In the rows, zero is written as 100.
The same turns and mirrors carry the whole set onto itself and the rows of a family onto each other. Which other rows belong to the same family as each row named below? List them in the order they appear above.
These 32 rows form 4 families of 8 rows each.
givu: [134, 125, 107,  83,  89, 100, 111, 151, 113,  90,  80, 116,  97, 111]
fot: [126, 111, 102,  74, 100, 111, 111, 132,  60,  84, 101,  92,  96, 149]
bagin: [ 99, 116,  57,  98,  78, 125,  94,  89,  60, 120,  83,  96, 100, 138]
Bosu: [116, 122,  52,  86,  69, 127,  85,  91,  71,  98,  93, 100,  90, 147]
lafu: [ 97, 136,  64,  87,  76, 104, 135, 127,  78,  84,  85,  96, 122, 126]
Lato: [ 80, 126,  78,  91,  72, 114,  79, 112, 102, 114,  65, 115,  88,  93]
Suvos: [102, 113,  71, 111,  73,  98,  83, 142,  81, 133, 100,  98, 112, 134]
Guma: [141, 115,  75,  69,  83, 122, 108, 138,  68,  82,  94,  87, 104, 147]
Sas: [101, 144,  76,  96,  71, 121, 128, 119,  81,  82,  74, 101, 122, 104]
zudan: [148, 116,  94,  82,  86, 104, 103, 142,  61,  89,  96, 105,  98, 149]
Fogen: [134, 107, 116,  84,  94,  83, 113, 130, 102,  95,  80, 101, 103, 107]
batap: [138, 107,  94,  81,  93, 110,  60, 115,  76, 127,  91, 117, 101, 131]
Lozo: [143, 108,  92,  87,  87, 109,  65, 113,  92, 124,  84, 115,  76, 115]
bapig: [116, 129,  96,  61,  78, 120, 112,  97,  90,  77,  78, 110,  68, 115]
somi: [ 96, 105,  81, 109,  65,  95, 103, 152,  79, 118,  82, 114, 113, 135]
sisip: [134, 121,  85,  67,  79, 128, 110,  88,  87,  90,  94, 118,  80, 101]
Zap: [ 93, 129,  84, 104,  77,  92,  87, 100,  99, 124,  78, 121,  91,  96]
ner: [100, 137,  44,  89,  69, 130,  84, 107,  63, 111,  89, 108,  93, 135]
zuru: [126, 101, 107,  80,  85, 121,  70, 115,  70, 124,  89, 117,  75, 118]
Giran: [ 97, 136,  67,  92,  69, 102, 138, 125,  89,  82,  79,  93,  94, 108]
Nogi: [109, 110, 114,  80, 102,  86, 108, 140,  92,  97,  72, 119,  97, 102]
lasar: [139, 130,  85,  65,  85, 113, 117,  96,  88,  78,  70, 113,  85, 107]
kaden: [101, 122,  74, 104,  83,  84,  89, 154,  79, 116,  78,  90, 116, 136]
Tanos: [138, 136,  82,  70, 102, 130, 102,  89,  94,  92,  80, 100,  81, 115]
Rugon: [ 82, 136,  73,  87,  88, 105, 123, 129,  91,  74,  79,  88, 110, 122]
buvu: [ 91, 129,  63,  90,  74, 107,  96,  94, 107, 121,  74, 107,  99,  92]
tonof: [133,  99,  89,  84,  93, 101,  78, 121,  91, 128,  87, 111,  75, 144]
ril: [122, 123, 103,  89,  93,  86, 116, 148,  98, 112,  77, 110, 108,  94]
miva: [ 99, 125,  65,  84,  69, 142,  80, 106,  68,  99,  95,  85,  88, 139]
Fam: [135, 114,  72,  93,  98, 115, 106, 134,  61,  71,  83, 107, 100, 149]
ripu: [ 91, 109,  84, 105,  93, 108,  79, 149,  70, 120,  89,  94, 117, 126]
Bubas: [ 99, 128,  93,  86,  68, 110,  96, 103, 112, 141,  79, 105,  96,  99]

The rest of the family of Sas: givu, bagin, somi, Tanos, tonof, Fam, Bubas
The rest of the family of ner: Guma, Fogen, batap, sisip, Zap, Giran, kaden
The rest of the family of zuru: fot, Lato, bapig, Nogi, Rugon, miva, ripu

The same turns and mirrors carry the whole set onto itself and the rows of a family onto each other. Which other rows belong to the same family as each row named below? List them in the order they appear above.
These 30 rows form 5 families of 6 rows each.
Rit: [ 69, 126,  97, 113,  76,  89, 129, 105, 108, 140,  97,  81,  77,  87,  97,
 100, 132,  99,  84,  72, 135, 106, 129, 114, 106,  95,  82]
Davo: [ 47,  75, 114,  98, 108, 101, 114,  85,  98, 157, 137, 115,  92,  78,  99,
  80, 102,  95,  94, 104, 129, 118,  78, 117,  54, 116, 111]
Bod: [ 76,  79, 113,  94, 109, 109, 108,  94, 118, 158, 154, 102,  71, 100, 118,
  82, 127,  92,  90, 148, 137, 136,  83, 100,  71,  85, 100]
Zonov: [ 63, 109,  84, 131,  85, 135, 137,  95,  84, 126, 108, 109,  87, 102,  90,
 103, 109,  86, 105,  85, 132, 110, 110, 130,  91, 108,  91]
zud: [106,  67, 107, 111, 111, 101,  98, 104, 104, 136, 128,  77,  38,  96, 121,
 123, 123,  68,  99, 134, 122, 135, 110, 100,  70,  66,  94]
Danas: [ 64, 132,  74, 103,  82, 103, 125, 100, 106, 138,  98,  82,  82, 101, 100,
 104, 124,  89,  87,  72, 133, 116, 118, 117, 108,  97,  68]
ketot: [ 56,  78, 100,  89, 107, 109,  98,  77, 103, 148, 145, 122,  98,  95, 100,
  89, 113,  93, 108, 108, 132, 123,  73, 107,  52, 115, 100]
tusek: [ 53, 117,  85,  99,  82, 105, 125,  99, 102, 131, 101,  78,  85,  85,  86,
 110, 129,  93,  87,  72, 143, 118, 130, 111, 117,  92,  69]
masag: [ 72, 108,  76, 113, 100, 131, 124,  84,  88, 143, 115, 113,  90,  83,  95,
  89,  86,  85, 105,  74, 119, 103,  95, 131,  81, 102,  97]
gafiv: [ 81,  93, 117,  97,  91,  65,  85, 107, 106, 133, 100,  66,  63,  58,  99,
 131, 129,  91,  99,  81, 145, 128, 111,  99, 101,  87,  83]
Lufad: [ 59,  71,  97,  98, 100, 116, 108,  78, 100, 162, 147, 117,  94,  89,  88,
  81, 110,  98, 111,  99, 128, 120,  75, 117,  54,  95, 108]
puvol: [ 60, 107,  82, 123,  89, 136, 134,  85,  91, 144, 121, 109,  85,  81,  85,
  84, 104,  86, 108,  74, 128, 106, 102, 133,  93,  94,  97]
Ludip: [ 88, 104,  91,  93,  94,  75,  77, 102, 101, 132, 103,  58,  78,  65, 102,
 125, 128,  90,  93,  74, 148, 142, 113,  97,  96,  96,  74]
fut: [ 66, 120,  94, 113,  80, 103, 111, 103, 101, 124, 101,  78,  83,  87, 101,
 106, 144,  93,  84,  84, 148, 125, 136, 102, 110, 112,  71]
renu: [ 79,  81,  94, 102,  91,  76,  84, 101,  94, 127, 105,  56,  67,  70,  91,
 133, 129,  82,  97,  77, 146, 140, 124,  93,  92,  87,  78]
mipi: [105,  73,  97,  96, 114,  96,  91, 100,  94, 137, 115,  57,  47,  70, 122,
 128,  99,  63,  96, 115, 124, 140, 108, 108,  78,  67,  85]
ziro: [ 75,  77,  97,  84, 116, 100, 112,  96, 115, 164, 141,  78,  62, 109, 126,
  93, 114,  76,  81, 142, 121, 142,  90, 110,  60,  75,  86]
fad: [ 94,  66, 100, 105, 105,  95,  96,  96,  95, 138, 132,  58,  38,  70, 120,
 118, 116,  61,  91, 119, 125, 144, 118,  99,  75,  63,  92]
rolu: [ 61, 107,  91, 127,  93, 114, 137,  91,  89, 139, 114, 116,  86,  80,  91,
  96, 103,  87, 101,  73, 113,  99, 108, 134,  74, 105, 108]
Pafom: [ 81,  93, 103,  91,  94,  80,  74,  98, 104, 121, 103,  66,  76,  75,  97,
 136, 137,  85, 108,  84, 154, 135, 112,  96,  95, 100,  70]
Fem: [ 68,  74, 118,  95, 109,  94, 126, 101, 111, 162, 141,  78,  63,  96, 118,
  86, 110,  84,  75, 145, 135, 137,  90, 112,  59,  80, 101]
tasan: [ 64,  80, 106, 100, 105, 128, 111,  84,  93, 142, 136, 128, 101,  83,  91,
  92, 100, 100, 113, 109, 136, 118,  75, 117,  69, 109, 106]
Bodu: [ 79, 110,  75, 128,  91, 136, 125,  82,  89, 130, 124, 115,  88,  85,  94,
  96, 106,  82, 114,  81, 124, 104, 103, 133,  76, 101, 103]
tam: [ 95,  70, 114, 109, 110,  82, 107, 111,  99, 139, 119,  62,  43,  69, 111,
 131, 109,  69,  97, 123, 129, 141, 103, 117,  75,  62,  98]
Razap: [109,  73,  96, 112, 113, 104,  92,  98,  96, 125, 126,  62,  48,  73, 114,
 129, 114,  59, 104, 124, 135, 141, 111, 109,  71,  70,  94]
sof: [ 96,  78, 109,  98, 101,  85,  74, 100,  96, 116, 102,  71,  66,  64, 106,
 137, 130,  83,  99,  94, 138, 130, 128,  89,  90,  94,  80]
Dupov: [ 68,  64, 108,  78, 108, 102, 113,  88, 115, 162, 151,  91,  66,  96, 120,
  89, 120,  85,  84, 139, 121, 136,  96, 101,  62,  69,  94]
mifu: [ 70, 128,  89, 100,  75, 115, 124,  95, 108, 129, 101,  82,  83,  99, 105,
 100, 131,  92,  91,  83, 146, 106, 128, 110, 112,  95,  66]
Fus: [ 65,  84,  93,  91, 114, 109,  97,  81, 105, 164, 144, 110, 100,  86, 100,
  75, 106,  95,  97, 107, 129, 129,  70, 113,  53, 108, 105]
sepil: [ 76,  78, 108,  84, 112, 111, 115,  91, 114, 149, 147,  82,  64, 108, 127,
  85, 115,  76,  79, 150, 135, 130, 100, 100,  65,  80,  87]

The rest of the family of Danas: masag, Ludip, mipi, ziro, Fus
The rest of the family of Davo: Rit, gafiv, rolu, Fem, tam
The rest of the family of puvol: tusek, Lufad, renu, fad, Dupov

The same turns and mirrors carry the whole set onto itself and the rows of a family onto each other. Which other rows belong to the same family as each row named below? List them in the order they appear above.
These 15 rows form 3 families of 5 rows each.
E: [ 51, 122, 121,  86, 119,  81,  94,  82, 112, 144,  91,  83,  71, 106,  75,
  80, 150,  99,  85, 108, 141, 105,  98,  18,  77,  68,  90, 135, 101, 116,
  83,  83, 114,  74,  80,  95]
S: [ 55,  94, 117,  95, 133,  71,  96,  83, 115, 119,  60,  62,  74,  78, 105,
 108,  95, 151,  76, 131, 139, 106,  92,  66, 116,  73,  99, 118,  59,  71,
  89, 111, 129,  88,  83,  87]
R: [ 63,  96, 143,  61, 134,  71,  60,  75, 137, 116,  60, 105,  83,  90,  91,
 104, 177,  95,  75, 124, 151, 108, 133,  62, 131,  93,  91, 115,  98,  58,
  86, 101, 138, 107,  71,  67]
K: [ 40, 114, 151, 102, 140,  87,  60,  89, 103, 132,  92,  73,  81, 106,  66,
 108, 143,  93,  94,  95, 146, 113, 124,  41,  84,  56,  97, 131,  92, 116,
  82, 106, 120,  73,  98, 108]
D: [ 66,  96, 144, 115, 103,  57,  67, 112, 100, 135,  98,  91,  70,  74,  99,
  94, 138, 117,  95, 106, 102,  86,  94,  45, 133,  70, 114, 127, 114,  89,
  87,  96, 118,  85, 122,  82]
T: [ 64,  91, 140,  63,  61,  72,  89,  89, 126, 142,  63,  64, 114,  50,  80,
 106, 123,  89, 101, 104, 157, 111, 130,  57, 123,  65, 100, 156,  87,  95,
  92,  93, 124,  70,  81,  76]
Y: [ 49, 102, 134,  48, 131,  71,  78,  83,  99, 117,  43, 100, 105,  91, 104,
 110, 126,  95,  72, 107, 163, 124, 145,  67, 129,  70, 111, 130,  71,  53,
  84, 114, 148, 118,  91,  87]
Z: [ 46, 111, 123, 102, 107,  91,  88,  83, 120, 150,  82,  97,  74, 105,  73,
  87, 141,  90,  90, 103, 153, 101,  93,  40, 109,  85, 101, 151, 119, 110,
  76,  94,  97,  58,  81,  92]
C: [ 74,  79, 135,  95, 128,  55,  77, 113, 112, 134,  75,  81,  86,  86, 127,
 121, 116, 127,  90, 133, 132,  91, 122,  44, 109,  65, 107, 121,  71,  68,
 113, 100, 154, 117,  89, 111]
H: [ 60, 115, 128,  57,  63,  88,  93,  85, 119, 125,  67,  83, 101,  75,  74,
 101, 120,  86,  78, 102, 135, 119, 142,  54, 133,  58,  94, 114,  78,  81,
  78,  79, 106,  49,  72,  84]
L: [ 86, 123, 128, 109,  88,  73,  81, 128,  98, 139,  66, 113, 102,  91,  98,
 120, 132,  96,  73, 117, 121,  88, 105,  52, 133,  80, 100, 120,  95,  97,
  55, 106, 134, 110, 119,  87]
G: [ 58, 100, 126,  56, 143,  91,  85,  68, 109, 122,  47, 105,  86,  77, 101,
 120, 140,  70,  75,  92, 152, 123, 138,  60, 121,  82,  86, 120,  93,  50,
  84, 103, 141, 115,  83,  95]
Q: [ 71,  71, 121,  90, 129,  82,  85, 109, 107, 110,  78,  50,  83,  76, 132,
 120, 115, 105,  79, 133, 129,  94, 106,  59, 109,  70, 100, 121,  53,  74,
 105,  95, 145,  98,  85,  97]
B: [ 54, 118, 128,  69,  88,  79,  91,  82, 115, 108,  55,  78, 112, 102,  63,
 117, 130,  81,  77, 116, 158, 124, 132,  66, 133,  72, 100, 138,  82,  78,
  73,  76, 121,  48,  65,  83]
P: [ 68, 114, 134,  97, 106,  56,  66, 125, 106, 124,  88,  98,  90,  75, 122,
  90, 125,  95,  85, 107, 108,  90,  99,  44, 120,  74,  87, 131, 114,  83,
  73, 102, 125,  97, 130,  61]

The rest of the family of H: E, G, Q, P
The rest of the family of C: D, Y, Z, B

The same turns and mirrors carry the whole set onto itself and the rows of a family onto each other. Which other rows belong to the same family as each row named below? List them in the order they appear above.
These 40 rows form 5 families of 8 rows each.
Nise: [ 65,  90, 118,  70,  63,  66, 155,  98, 119,  69,  13, 106]
fitis: [ 76, 102, 105,  65, 110, 104, 107, 104, 128,  81,  79,  93]
Libig: [ 63,  98,  95,  52,  87, 115, 153, 132, 140,  69,  44, 108]
muzu: [ 69, 123, 111,  62, 108,  92, 136,  96, 105,  79,  30,  79]
tapo: [ 47, 113, 134,  90,  87, 101, 146,  86, 145,  60,  62,  99]
monar: [ 57, 103, 116,  57, 106,  78, 136,  87, 102,  70,  27,  83]
bon: [ 47,  92, 112,  88,  54,  75, 153, 110, 130,  72,  13, 103]
vava: [ 50, 100, 141,  92,  71,  75, 110,  86, 126,  74,  53,  85]
netun: [ 76,  79,  84,  61,  76,  80, 115, 127, 112,  94,  31,  99]
gola: [ 63,  98, 127, 101,  77,  67, 109,  80, 115,  85,  49,  89]
Bez: [ 71,  81, 100,  53, 101,  98, 142, 129, 144,  56,  32, 106]
gafo: [ 65,  92,  98,  89,  53, 108, 124, 115, 158,  70,  63, 113]
Ral: [ 66, 111, 127,  90,  59,  78, 102,  92, 120,  92,  46,  80]
tet: [ 53,  86,  87,  71,  77,  82, 100, 124, 115,  93,  27,  91]
zimib: [ 72, 108, 133,  81,  86,  98, 160,  87, 141,  59,  66, 105]
Pepub: [ 76,  95,  76,  59,  93, 102, 151, 127, 130,  79,  39, 111]
Mov: [ 69,  90, 101,  97,  59, 102, 123, 124, 154,  84,  65, 113]
ves: [ 60, 102, 129,  96,  67,  93,  97,  98, 115,  89,  51,  83]
visiz: [ 70,  76, 103,  73,  90,  88, 113, 134, 107, 103,  42,  89]
Bopo: [ 57, 117, 117,  79,  76,  92, 148,  79, 151,  51,  51, 106]
vifu: [ 74,  86,  93,  57,  69,  80, 114, 140, 115,  87,  32, 101]
nel: [ 53, 114, 119,  98,  61,  82, 119,  86, 114,  99,  60,  90]
fufe: [ 62,  97, 104,  74, 101, 121, 100,  94, 130,  70,  70,  97]
Kenun: [ 54,  93, 116,  97,  56,  67, 145, 104, 127,  63,  20, 105]
vakir: [ 47, 109, 114,  83,  90, 103, 148,  83, 152,  60,  50, 121]
giv: [ 58, 105, 101,  83,  98, 113, 105, 115, 138,  83,  79,  91]
luru: [ 57, 104, 100,  58, 107,  89, 149,  81, 112,  87,  36,  81]
bom: [ 46,  89, 117,  87,  67,  74, 159, 117, 118,  66,  25,  82]
Gad: [ 66,  92,  89,  57,  98,  89, 164, 116, 142,  60,  42, 114]
nikev: [ 58, 102, 110,  59, 114,  82, 141,  85, 100,  81,  57,  91]
bezo: [ 62,  85,  90,  61, 103, 101, 158, 120, 139,  61,  47, 115]
keb: [ 63,  95, 114,  77,  64,  59, 161, 119, 128,  82,  23,  97]
bemag: [ 67,  93, 109,  91,  49,  99, 120, 128, 158,  72,  36, 105]
Lozak: [ 53, 108, 126,  94,  94,  99, 147,  72, 143,  67,  58,  96]
teto: [ 72, 103, 103,  56, 108, 113, 115, 107, 131,  90,  73,  90]
pazo: [ 57,  70, 107,  90,  55,  88, 127, 116, 151,  78,  63, 118]
Sidos: [ 82,  85, 104,  70,  73,  77, 112, 131, 105,  93,  44,  76]
zedor: [ 67,  91, 119,  92,  53,  91, 113, 132, 144,  65,  58, 116]
fezu: [ 79, 105, 100,  62,  97, 108, 101,  95, 140,  88,  68, 114]
Ronu: [ 61, 100, 122,  61, 109,  71, 139,  99,  99,  81,  28,  84]

The rest of the family of Gad: gafo, ves, vifu, Kenun, Lozak, teto, Ronu
The rest of the family of bon: fitis, tapo, monar, netun, Ral, Mov, bezo
The rest of the family of bemag: Nise, vava, Pepub, vakir, giv, nikev, Sidos
The rest of the family of luru: Libig, gola, visiz, Bopo, fufe, keb, zedor

The same turns and mirrors carry the whole set onto itself and the rows of a family onto each other. Which other rows belong to the same family as each row named below? List them in the order they appear above.
These 40 rows form 5 families of 8 rows each.
nopo: [ 91, 120, 105,  86, 110,  83,  79, 102,  81,  78, 147]
lod: [ 90, 107,  88, 112,  94,  62,  72,  99,  86,  60, 118]
topa: [ 61,  99, 122, 101,  99, 115, 105, 109, 115, 102,  98]
vorof: [ 84,  80,  81, 118,  89, 105,  67, 100, 101,  76,  94]
fiv: [ 73,  77,  73, 114,  94, 112,  75, 109, 107,  96,  96]
Mek: [102, 107,  72, 125,  81,  70,  94, 115, 104,  65, 112]
Viso: [ 45, 117,  83,  94, 102,  94, 103, 113, 135,  94, 110]
komib: [116,  97,  91,  98,  96, 100,  59, 103, 124,  88, 118]
guvaf: [ 73, 122,  60, 100, 105,  66, 108, 118, 103,  73, 122]
Nolur: [ 97,  79,  75, 112,  79, 102,  96,  98, 117,  95,  94]
suviz: [ 76,  87, 114, 100,  90, 108,  97, 115, 122, 111,  92]
nat: [110,  86,  98,  97, 110,  90,  61, 117, 100,  95, 109]
goz: [ 66, 126,  93,  93,  85,  60,  97,  97,  93,  68, 131]
kav: [ 62, 129,  85,  92, 107,  78, 102, 114,  84,  57, 128]
fise: [ 47,  92,  77,  99,  93, 107, 102,  92, 115,  93,  99]
gid: [ 56, 122, 121,  90,  90,  99, 113, 101, 102,  94, 130]
Tiko: [107,  94,  94,  84, 110, 111,  69, 120,  94,  70, 106]
Vir: [ 83, 110, 113,  98, 108, 125, 105, 135, 112,  85, 104]
Rogav: [ 51, 135, 110, 105, 105,  93, 106, 116, 118,  91, 129]
mul: [107, 107, 106,  87, 115,  76,  73,  96,  88,  83, 136]
bomo: [ 92,  99,  86, 111,  93,  81,  58, 110,  84,  62, 118]
nubel: [ 68, 137,  95, 115,  98,  62,  97, 105, 110,  81, 137]
Gar: [ 65, 124, 116,  91, 110,  92, 108,  93,  93,  93, 140]
ruz: [ 76, 117, 110, 107,  95,  86, 133, 101, 106, 105, 126]
dar: [104,  83, 112,  94, 107,  99,  70, 114, 111,  93,  93]
fubif: [101,  98,  73, 123, 111,  77,  78, 115,  83,  77, 118]
Tik: [ 70, 103, 102,  91,  93, 112,  87, 119, 141,  93,  95]
zor: [ 88,  97,  70, 115,  69, 113,  94, 109, 111,  65, 103]
vuta: [ 75,  92,  95, 102, 119, 110, 104, 128, 113, 106,  92]
riz: [106, 111,  86, 119,  87,  88,  62,  99, 106,  67, 132]
Bemu: [ 83, 122, 102, 102, 116, 110, 120, 117, 102, 103, 139]
vup: [ 58, 111,  58,  92,  94, 112, 109, 107, 112,  72, 114]
bupe: [ 57, 109,  87,  82,  77, 102, 119,  98, 117,  75, 102]
puluz: [120, 105, 110,  81,  96, 101,  89, 125, 115,  76, 108]
vub: [ 53, 120,  84,  92,  97,  63, 108,  91, 101,  78, 123]
Gapub: [106, 119, 108,  88,  90,  85,  96,  94,  87,  66, 140]
mas: [ 45, 104,  81,  95,  85,  89, 113,  95, 118, 102, 111]
Rosuk: [120, 117,  99,  86, 105,  86, 104, 106, 106,  92, 142]
gog: [ 81,  92,  76,  99,  91, 119,  65, 107, 132,  84, 102]
kiso: [ 96, 127,  99, 114, 107,  78,  78, 102, 100,  83, 152]

The rest of the family of ruz: Nolur, kav, Tiko, fubif, vuta, bupe, Gapub
The rest of the family of goz: nopo, fiv, suviz, nat, gid, bomo, mas
The rest of the family of Rosuk: Mek, guvaf, Vir, zor, Bemu, vup, puluz
The rest of the family of nubel: Viso, komib, Rogav, Tik, riz, gog, kiso

